One turn moves every row onto another: examples first, then more rows asked
ruluk: [-14.6  11.4  -4.5  23.1  21.0  22.3  -5.0 -31.8  -8.4  11.0 -12.9 -14.2
  11.4 -27.0 -12.5 -43.0 -47.9 -19.9]
dizes: [ 16.7   5.3 -15.2  26.9  27.9  10.6  -3.2  15.7  -5.6  -6.7 -36.1  28.5
  13.6 -37.7  -4.3  10.2 -15.5 -17.8]
Vage: [  0.1   9.9  16.5  13.7  -8.6  -7.7 -17.9   3.1 -25.7  11.4   0.9 -63.0
  24.6 -54.0 -21.8   8.2  15.8 -13.3]
dorol: [ 26.8  14.3  13.8  41.8 -18.6  25.8 -37.3   1.2  -6.5  -1.8 -12.9  25.3
  -4.3 -42.3  16.0 -17.7  10.6 -22.0]
vav: [-16.0  -0.5  -4.3   7.2  22.5  23.9   7.8 -38.5 -24.0   6.5 -30.6  11.6
  18.0 -20.8   4.8 -25.3 -29.0  -4.2]
ramas: [-27.8  15.2  -0.4   6.5   3.0 -18.3 -21.1 -11.9   8.6  38.8  15.8   1.7
 -47.4 -22.7 -26.9 -42.8   3.2 -18.0]
tuvar: [-12.4  16.8  -6.1 -27.6   0.4 -15.3 -10.7  37.7  17.6  29.8  -8.5  25.1
  -1.5   1.6   3.8  -1.4   0.6  -0.4]
viz: [ 14.7  -0.5   9.9 -10.7   9.1 -33.9   1.0   0.9 -10.6  -4.2   7.0 -13.4
  28.8 -21.7 -39.2  38.5  -3.3  -4.9]
Ripo: [-18.8  15.7 -11.4 -40.5 -34.9  -1.7  -4.6  13.3  -9.1  13.4   7.3 -19.0
  22.3  -2.9  11.3 -37.8   5.7 -14.3]
pami: [ 11.3  -8.7  -4.6   5.8   4.7  -8.2  -9.4  18.2  -7.2   1.5   4.9 -12.8
  16.3 -34.0 -48.8  44.0  25.8 -22.8]
tek: [-17.9  26.0  14.1 -25.6 -27.5  21.7 -13.4   4.7  13.4  22.0  23.2 -21.8
  17.6   0.4  -3.9 -46.3   6.4 -27.9]
segi: [ 11.8 -15.2  -2.6 -12.2   1.0  -9.8  -4.9  14.6  -1.8   1.2   1.2  -7.4
  16.7 -30.5 -47.5  37.2  33.6 -23.4]
tolab: [-23.5  -5.0  -1.0  11.8  19.5  20.8   4.2 -42.7 -19.9   0.4 -26.5  10.8
  10.6 -21.1   4.0 -18.6 -34.4  -6.1]
rel: [-24.1   5.5  -6.6  12.2  -1.2 -22.4 -18.8  16.8 -14.1  37.0  26.2  18.2
 -44.6 -24.2  -8.1 -25.5  19.1  -1.8]
nes: [-19.4  -1.6  -8.4   6.6   0.1 -16.5 -21.8  13.6 -11.6  48.1  23.7  19.1
 -42.5 -20.5 -11.3 -25.0  19.1   2.3]
panu: [ -9.3  -0.4   3.0  43.6 -10.1  20.9 -23.3 -45.6 -16.9  10.0  13.0 -16.8
  16.1 -31.2 -29.6 -45.8  20.1   0.8]
tevuv: [ 31.1  14.5   6.4   4.3   8.3  12.8   4.5 -44.1   2.0  14.0  16.0 -18.7
 -15.5 -24.3  26.7 -19.0  -1.6 -43.7]
raba: [ -4.7  18.7 -17.0  11.6   6.0   4.2   8.3 -31.9  -7.5  41.3   3.9 -39.2
 -27.0 -30.8 -10.1 -19.9  28.4 -43.0]
Depep: [ -6.9  21.4 -27.2  25.2 -24.0  30.5  -4.4 -19.2 -16.8  21.6  14.1  -4.0
  -4.6 -11.2 -14.4 -48.5  36.3 -36.3]
pipok: [ 21.8  -2.8  10.8  -9.9   1.1  13.4   0.4 -38.7 -13.9  11.3  41.6 -11.1
  -5.5  -4.6 -42.9  -0.2  -5.4 -47.0]
Fitur: [-33.0   7.9 -20.4 -16.3 -17.8 -16.0 -29.4  41.3  12.7   6.9  -4.5  13.6
   6.2  -9.7 -18.4 -10.8  18.0   4.3]
Senes: [ 26.3  41.8  19.8  38.5  -6.4  35.8 -29.3  -8.6  -9.7   3.9   5.1  17.2
  -9.2 -22.3  -7.9 -31.5   5.0 -38.9]
visaz: [-22.2  11.9  -7.8 -28.0   6.1 -23.2  -1.1  34.5  15.6  23.8   4.5  25.3
  -3.6   0.4  -1.1  -0.9   4.4  -0.7]
Tak: [  3.8  13.1  21.8  23.0   3.6 -12.5 -11.3  -8.0  -9.5   7.6  19.5 -51.4
  11.6 -60.6 -39.6 -26.8  14.5 -24.8]
leba: [ 13.4  10.9  19.0  11.5 -31.4   2.5 -32.1 -37.2  -8.0  27.2  41.0 -29.3
  17.3  -0.2 -14.8 -29.2  -0.3   2.9]
pipa: [ 23.8 -15.4   4.4   2.2 -10.5  -6.3  12.2 -36.3 -28.2  29.7  21.2   1.7
  -0.6  -7.6 -40.1  25.5  -0.7 -29.4]
lotud: [-31.6  10.7 -21.2 -13.0 -14.8 -13.9 -28.3  36.2  10.5  18.6 -21.1  18.3
   5.8  -6.5 -21.4 -13.1  12.6   8.7]
dosul: [-27.5  11.3 -11.9 -36.2 -31.0   5.7  -2.8  14.5 -12.1   8.0  17.2 -16.8
  21.6   1.0  12.3 -34.5   0.3 -15.5]
zopim: [ 14.3 -11.9  14.6 -16.3   9.0 -38.5  -2.9   4.1  -2.6   1.7   6.7 -10.4
  23.9 -29.5 -39.7  30.7   5.7   1.6]
vena: [  6.6   8.9  -7.7  32.0  21.3  15.0  -4.5  11.9   5.3  -3.0 -34.9  38.7
   8.8 -30.4  -1.2  13.3 -13.5 -18.9]
zov: [ 16.6  18.9  24.0  42.9 -18.8  28.7 -30.6   1.1  -5.2  -5.5 -10.3  22.5
  -1.0 -41.4  17.6 -13.9  15.1 -24.5]
rup: [  7.8  17.0   3.6   7.3  12.1  -7.3 -19.8 -26.4  -6.1  27.1  31.4 -25.5
 -10.0 -17.7  23.4 -47.3 -24.4   2.8]
dazok: [ 19.3  11.6  -1.6  18.9  12.5  15.5 -23.2   7.7 -16.3 -22.2 -26.6  32.4
  35.7 -19.3 -14.2   3.0 -16.4   3.8]
bim: [ 19.0  -5.7   7.7   4.1 -10.8  -5.5   6.0 -33.6 -30.8  25.0  25.0  -0.2
 -10.0  -2.5 -38.4  32.3  -2.2 -30.9]
seg: [  2.9  17.8   1.5  18.2  11.0  15.0 -26.7   3.5  -6.0 -23.9 -34.0  27.4
  33.4 -19.1  -7.2   3.3 -18.3   5.8]
lovim: [ 12.0   7.3  16.0   6.9  -4.2  -8.8 -23.6  -1.1 -25.6   8.8  -0.5 -59.3
  20.9 -57.4 -21.3   5.4  22.8 -10.7]

visaz moves to vena
leba moves to rup
Senes moves to Tak
Where do these go?
segi moves to lotud
Vage moves to dosul
nes moves to dorol

One turn moves every row onto another: examples first, then more rows asked
fem: [-10.6  22.2  -1.1  38.2  -0.2 -11.5  12.9 -19.6   6.6  31.4 -56.6  27.5
   1.2   0.0 -21.8 -14.3  -4.2  38.4]
nuret: [  7.1 -22.7   9.9 -18.7  -7.4  36.6  32.0  49.5 -17.2 -14.1 -25.4 -27.6
  -4.9 -25.5   7.6  10.2   4.4  11.1]
tes: [-10.7  22.1  -0.9  40.7   0.5  -9.3  12.1 -18.9   6.9  30.4 -55.9  27.8
   1.1  -0.7 -20.7 -16.4  -4.0  35.9]
Puz: [  2.8 -21.9   5.7  -5.4  -3.3  45.0  21.5  51.5 -20.0 -15.6 -24.4 -21.8
  -3.9 -25.1  19.2   5.8   8.4   1.5]
Deso: [ -9.8  21.5   0.0  37.2  -1.3 -12.2  15.1 -19.7   7.8  30.9 -56.0  26.8
   1.0  -0.6 -23.9 -14.9  -5.3  37.6]
Memim: [-17.1  -6.2  20.2  -9.8  14.8  17.3   1.3  43.1  10.4  -5.8 -16.0  -6.6
  -2.3 -54.3  49.0  11.1  -1.2   2.8]
Nar: [-38.2  -2.3  35.4 -23.1  -9.2  -6.6  26.9  44.8 -37.2 -15.1 -28.8  -6.1
   7.6 -16.2  41.6  12.8  -2.4   4.7]
riged: [  7.8 -20.1   7.4 -26.2  -5.6  34.8  24.0  45.4 -27.6 -12.6 -31.5 -24.2
  -2.6 -20.1  15.7  19.9  11.9  23.0]
maki: [ 14.8 -11.5  23.2 -42.3 -22.2  -1.0  25.8  20.4   1.4   9.7 -28.4 -38.4
   4.6  -7.6  45.4   0.1  -3.5  28.0]
Disa: [-11.7  18.6   1.4  43.1  -5.5 -14.7  12.4 -15.6   8.9  31.8 -55.6  28.7
   1.8  -0.8 -22.2 -18.5  -6.0  29.2]
fas: [-12.4  20.0  -0.3  42.5  -4.3 -14.2   8.4 -17.3   4.6  31.9 -57.8  30.6
   3.2   1.1 -17.5 -15.2  -2.3  32.8]
lik: [-10.5  21.7   0.2  40.4  -1.0 -10.5  14.2 -18.6   8.8  31.0 -55.5  26.5
   0.5  -1.9 -23.8 -17.0  -5.6  34.8]
rase: [-10.6  18.4   3.0  37.0  -6.9 -18.2  15.9 -16.7   8.9  32.8 -56.7  27.2
   1.5  -1.1 -25.9 -15.2  -6.7  34.2]
fid: [-40.2  -2.3  34.2 -13.3  -8.5  -2.4  25.1  47.3 -33.9 -17.1 -25.6  -4.7
   7.5 -18.3  43.9   6.4  -3.4  -4.8]
lugi: [-13.2  23.1   1.3  43.0  -4.9 -12.0  15.4 -19.6  10.9  30.6 -52.4  23.7
  -1.5   7.6 -18.0 -18.8  -3.6  32.1]
zoru: [-10.8  19.7   1.0  35.4  -5.5 -17.9  11.2 -18.4   4.1  33.0 -58.7  29.0
   2.8   2.0 -21.3 -12.2  -3.0  38.6]
degim: [-14.3  -3.6  18.6 -25.0  15.4  12.0  -4.7  36.8  -2.5  -3.9 -23.7  -4.5
   0.1 -47.3  54.0  24.4   6.8  22.7]
mabod: [  3.6 -19.0   3.2 -11.8  -1.1  42.7  13.9  46.7 -30.3 -15.2 -30.8 -18.6
  -0.9 -19.1  27.2  14.3  15.4  14.5]
tidiv: [ 10.7 -14.6  24.6 -18.6 -23.5   9.0  30.3  29.2  18.1   6.7 -18.2 -39.2
   1.0 -16.8  41.2 -20.2 -12.5  -1.6]
nepi: [ -9.8  -6.2  24.7 -39.4   9.6   1.4  12.0  37.5   5.4  -0.8 -22.4 -13.8
  -3.6 -49.7  35.8  27.7  -1.0  27.9]
fugep: [-11.8  -8.6  26.7 -24.7   8.7   7.1  18.6  42.9  18.5  -3.6 -14.4 -15.3
  -6.6 -57.8  30.9  14.1  -9.1   8.2]
zak: [-37.3  -3.8  38.0 -25.0 -12.2  -9.4  35.0  46.3 -30.7 -15.2 -26.6  -9.6
   5.4 -19.5  32.6  10.3  -7.8   2.1]
vomur: [  5.0 -11.1  15.1  -0.3 -14.0  22.2   6.3  27.8   4.1   2.9 -21.6 -26.3
   6.3 -11.3  68.5 -21.5  -0.4  -5.9]
ginib: [-12.2  23.2   1.5  36.7  -5.2 -15.4  15.7 -21.5   8.5  31.4 -54.5  23.3
  -1.0   9.6 -18.3 -14.8  -2.0  38.3]
zuza: [  8.8  -8.3  14.2 -23.6 -13.8  11.6   0.9  18.6 -12.5   6.8 -32.1 -25.1
  10.2  -1.7  72.9  -2.0   8.9  23.9]
zuded: [-39.2  -3.8  36.8 -15.6 -11.3  -4.7  33.0  49.4 -27.6 -16.6 -22.8  -8.6
   4.8 -22.0  34.6   4.3  -8.4  -6.9]
leke: [-12.2  22.9   2.2  38.3  -6.4 -15.2  18.6 -20.4  11.5  31.5 -52.7  21.8
  -1.5   7.2 -21.2 -17.1  -4.2  34.6]
Zenup: [-13.1  24.0   0.3  40.7  -4.3 -12.6  13.1 -21.2   7.7  30.9 -54.5  25.1
  -0.6   9.1 -15.6 -16.7  -0.8  35.5]

Memim moves to fugep
fas moves to Disa
maki moves to zuza
Where do these go?
zak moves to Nar
mabod moves to Puz
ginib moves to Zenup
Deso moves to fem

One turn moves every row onto another: examples first, then more rows asked
Mido: [-17.5  60.5  17.4  -4.0  11.2 -35.3 -23.0  -6.0  14.1  46.4   5.6  49.1
  55.1  37.1  30.7  27.6  -0.8 -27.0  39.9   9.0]
Lefik: [  2.0  -3.4 -17.1 -12.3 -35.5 -32.9 -10.3 -28.0  40.1 -33.7   1.0   9.3
  66.0  21.0 -27.2  18.6  13.2  -1.8  40.7   4.8]
zos: [-12.0  52.5 -11.2 -41.0 -11.5  -5.2 -11.0 -25.0  37.1  -7.0   5.3  44.4
  52.8  20.2  49.4  39.2   3.4  -9.9  11.9  10.9]
basak: [ 33.6  24.4 -11.7 -10.1  -5.0   9.7  -5.1 -17.8   5.1  24.5   7.4  13.3
  50.1   3.5  15.9  27.2  29.2 -22.4  29.6 -28.7]
bugu: [-13.9  17.6  30.9 -31.9  10.1 -16.6 -24.1  -3.0  65.7  19.7   0.4  58.2
  47.4  31.6   7.7  21.7  15.0  -9.2  42.0   3.7]
nuniz: [ 10.3  38.1  -7.2 -13.4 -11.1 -30.6 -48.3  -4.3   0.8  42.9   7.1  -6.1
  41.1  24.3  41.5  40.0  -3.8 -20.4  26.2 -17.6]
rofam: [ -7.9  36.3  -1.1   0.6  -6.3 -58.4 -22.0   0.9  22.6  41.6  19.5  73.9
  55.0  22.2   6.6  21.0  -1.9 -22.3  13.4  37.8]
gil: [ 17.1  23.5   0.3  -1.7  -0.1  21.2  -6.4 -21.9   7.3   3.2 -18.2  25.6
  45.3  24.9  21.4  26.3  15.7 -34.7 -11.1 -11.1]
tok: [ 16.5  34.1  -4.5  14.3  19.3  -2.1  -8.8  -8.5  -9.7  23.6  -6.6  29.6
  50.9  33.0  18.6  29.8  37.6 -27.5  28.4  -7.3]
salig: [ 18.2  -5.9  -1.0 -16.0 -31.1 -16.2 -43.3  -9.9  41.9  20.2   3.4   6.5
   1.5   6.9  32.6  33.2  -7.7  24.2  14.4  13.9]
pozes: [ 19.5  -4.4   4.0 -31.4  10.5 -56.3 -17.9 -21.3  25.3  17.7 -32.8  30.1
  36.1  45.9   4.6  23.4  -5.9 -12.9   0.3  37.2]
lop: [ 16.6  46.1 -10.7   5.4 -29.9 -34.8 -13.8   2.0  40.8 -26.3 -35.2  66.9
  30.0  -9.7   7.9   9.5  -0.9  33.8  17.1  -8.4]
dil: [ 32.0  10.1   2.2  10.6 -58.4 -41.3 -18.0 -11.8  17.2 -12.9 -56.7  34.2
  33.9   9.9  12.9   3.7 -10.7  -0.8  13.0  -2.2]
Basov: [  0.4   3.8  22.2 -33.4  -4.0 -19.4 -26.8 -29.7  26.3  -4.1 -21.9  18.3
  37.8  47.9  39.1  28.8  11.6 -33.2   8.7  28.9]
sug: [-37.1  52.9  -8.9  34.7 -53.1  -6.2 -22.2  -6.0  28.5   4.2  -2.5  38.5
  45.5   9.8   8.5  25.0  -6.5  13.9  11.8  -4.7]
temo: [  9.2  42.8  32.7 -15.5 -27.3 -80.6  -4.9 -18.8  39.7   0.4   2.6  42.4
  56.8  40.7 -29.8  -5.1  -3.3   9.9  36.6   1.0]
soku: [ -1.2  52.5   8.7  -7.4 -82.0 -40.3 -18.9 -15.9  37.7 -16.0  19.2  34.9
  43.1  14.3  15.5  11.7  -1.1  23.1   6.6  -1.9]
Fubin: [ 43.8  45.6 -28.4   9.2 -38.6 -61.5 -21.8 -11.3  -1.8 -19.3  -4.8  22.4
  36.7 -19.0  15.3  10.5  -2.0  10.7  31.6  -7.6]
zesaf: [  9.8  12.3  31.9 -12.3  21.8 -38.4 -56.3 -15.3  24.3   4.3  27.7  -0.2
  29.4  27.3   8.3  16.8  -7.1 -41.5  10.9  10.8]
beva: [  8.4  41.9 -17.0 -37.0  -8.1 -28.2  10.3 -36.3  29.4  16.9 -14.4  40.0
  32.1  22.1  40.5  35.3 -15.5  20.9  25.0  33.0]
Gukin: [ 19.4  34.6  -4.1  -7.7 -18.6 -53.7 -33.8 -13.7  -2.8  60.0   3.5  16.3
  21.5   4.4  32.4  26.1 -15.4 -10.7  -3.8  18.3]
dafuf: [-11.4  75.8   9.5  14.6  19.2 -46.6  -9.9 -32.4   2.9  14.6 -24.0  10.7
  24.3  12.1  -5.5  10.5 -18.6  12.2   0.0   1.0]
Gizos: [  5.8  46.4 -25.1  -4.0  -7.4 -25.5 -21.4 -13.0  39.3   7.5  45.9  25.2
  37.4  10.8  15.9  33.7 -45.7  17.1  38.1  10.0]
Rivug: [ 19.1  31.0  12.8   9.5  29.9   4.3 -11.9 -18.3  17.8  -3.5  39.4  28.2
  38.1   4.7  -0.5  14.2  27.8 -26.4  29.6  -4.1]
Begi: [  7.4  37.8  40.6   6.0 -23.7 -84.3 -41.3  -9.5  13.3  -4.9  -0.3  26.0
  18.4  33.9  -1.5   0.2  26.9  10.2  -5.4  21.5]
duzin: [ 16.8  41.3  -8.7  -6.5  21.5  21.9  -8.6 -14.1  23.5  -7.8   9.7  33.9
  33.7   3.5  15.8  28.5  29.4  -5.6   2.8 -16.6]
Liro: [  9.8   6.1  23.1  -8.4 -11.0 -65.4 -28.9 -24.0  13.6  21.7  -9.4  13.0
  25.0  -9.1 -20.1   0.9  51.0  -3.8  15.9  14.1]
Pote: [ -8.7  -3.7   1.7  -7.6 -18.0 -21.0 -30.3   5.8  67.3   3.1  19.1  64.1
  34.7  24.8   5.5  28.2   5.7  13.9  30.8  33.4]
botu: [ 37.0  18.5  16.2  35.0 -32.4 -73.6 -29.3 -11.6  -3.7  -3.4 -12.8  23.4
  33.9   4.9  -2.3  -8.9  -8.3 -17.8  41.4   9.8]
Kudun: [ 20.0  13.4  20.9  15.1   7.1   3.9  -9.5 -26.3   2.1   6.6  11.2  20.0
  49.3  26.4   4.7  11.7  13.0 -55.4  16.1   2.0]
Difot: [-12.5  38.1 -17.3  23.5  -8.5 -51.9 -55.4  15.2  18.1   5.4  14.1  24.3
  40.6  -1.0 -25.5  23.0  28.1   6.8  -5.0 -12.3]
bap: [ 17.6  29.5   0.9 -20.6 -33.3 -65.8 -27.1  -4.0  47.0 -27.0   8.9  17.5
  43.9  35.8 -18.3  15.7  11.7  42.1  37.5 -14.1]
rogo: [ 42.0   9.5  11.9   4.3 -37.1 -46.4 -26.5 -11.8  42.2 -25.7  -7.2  27.4
  26.7 -18.8 -17.3  -9.7 -19.9   5.4  28.6 -12.9]
Dipob: [ 15.8   0.8  -4.3   1.4  10.9 -53.6 -50.1   2.1  35.3   7.4  28.3  16.0
  41.0  35.4 -20.2  23.9 -36.7 -16.7  13.4  14.3]
fet: [  5.7  65.6  28.2   2.8 -34.6 -71.9  -7.3 -24.2   9.1  17.2 -23.4  20.6
  43.0  51.6   1.9   4.5 -25.9  11.7  16.6  -2.3]
mubet: [ 21.4  15.5  17.0  -2.7   5.6  24.9  -9.8 -11.4  39.4  18.5   8.4  26.4
  39.2   5.8  -5.8  16.0   9.5 -18.3  24.9 -33.9]
nafen: [ 14.1  53.7  -3.8  -2.7 -39.8 -57.2 -29.0 -10.4  16.0  -8.9 -17.7  -3.6
  29.0  46.7  13.7  25.1 -10.5  44.3  18.6 -18.3]
Pog: [ 13.2  -4.1   6.9 -41.0 -12.3 -11.6 -50.5  -0.9  51.6  16.8   1.3   3.8
  33.8  18.3  17.7  34.9  11.3  -1.7  29.6 -22.6]
ruku: [ -3.5  52.4  25.5   7.4 -39.0 -62.6 -45.2   5.5  41.5 -12.4  26.5  38.9
  33.4  17.9 -16.9   3.0  -2.8  16.8 -14.5  -7.0]
rezo: [-14.7  20.8  31.1   4.1 -55.0 -19.1   4.5 -45.3  24.7  21.6 -25.3  25.5
  29.4   3.5  13.7   2.9  15.8   1.9  32.6  22.2]
Mamo: [  4.4  28.3 -13.4  17.0  -5.5 -37.3 -27.9 -31.1   2.2 -21.6  -4.8 -29.2
  20.6  21.9   6.5  26.5   8.0  24.6  39.4   7.0]
rir: [-14.0  44.2   7.1 -14.1 -11.8 -41.5   7.8 -30.4  40.8   1.6 -18.3  50.0
  69.5  11.1 -39.4   2.4 -13.8 -13.7   0.9  -0.9]
Zomal: [ -2.8  61.2  -1.6 -21.2  14.4 -24.0 -40.5 -10.0  35.6   2.0  54.1  25.9
  43.9  -0.1  18.8  27.7 -13.9 -18.2  14.3  -7.2]
Vepu: [ 12.5  22.3  30.1  26.2 -14.8 -47.0 -17.0  -6.5  37.8 -26.6 -40.1  62.9
  29.3  17.9 -11.1 -10.2 -16.4   1.7  20.8  13.5]
dap: [  4.1  25.1  23.9  22.0  30.5  13.5 -12.8  -2.2  24.8  16.6  -4.7  43.5
  40.0  34.4  -3.2  17.0  18.7 -22.8  23.9 -12.6]
Nibud: [ 21.8  55.2   3.7  30.1  -3.8 -65.9 -25.1   3.2  20.2 -15.2   9.9  56.9
  28.8 -14.7  -7.3  -2.8   1.9  15.8  45.0   3.1]
mog: [ 14.4  58.6 -10.6  31.2 -16.2 -61.8 -11.5  -7.6  -4.6 -19.8 -38.1  57.5
  38.1  17.7  20.8   9.3   1.2   7.4  24.4  19.5]
pubo: [  9.3  37.2  23.6  -9.4 -66.8 -63.0 -14.4 -31.9  10.2  -8.1  -7.7  21.2
  28.1  31.1  30.4   9.3  27.7  16.5  14.5  26.8]

Vepu moves to dil
duzin moves to dap
Where do these go?
fet moves to soku
Mamo moves to Difot
Basov moves to Pog
Gizos moves to rofam

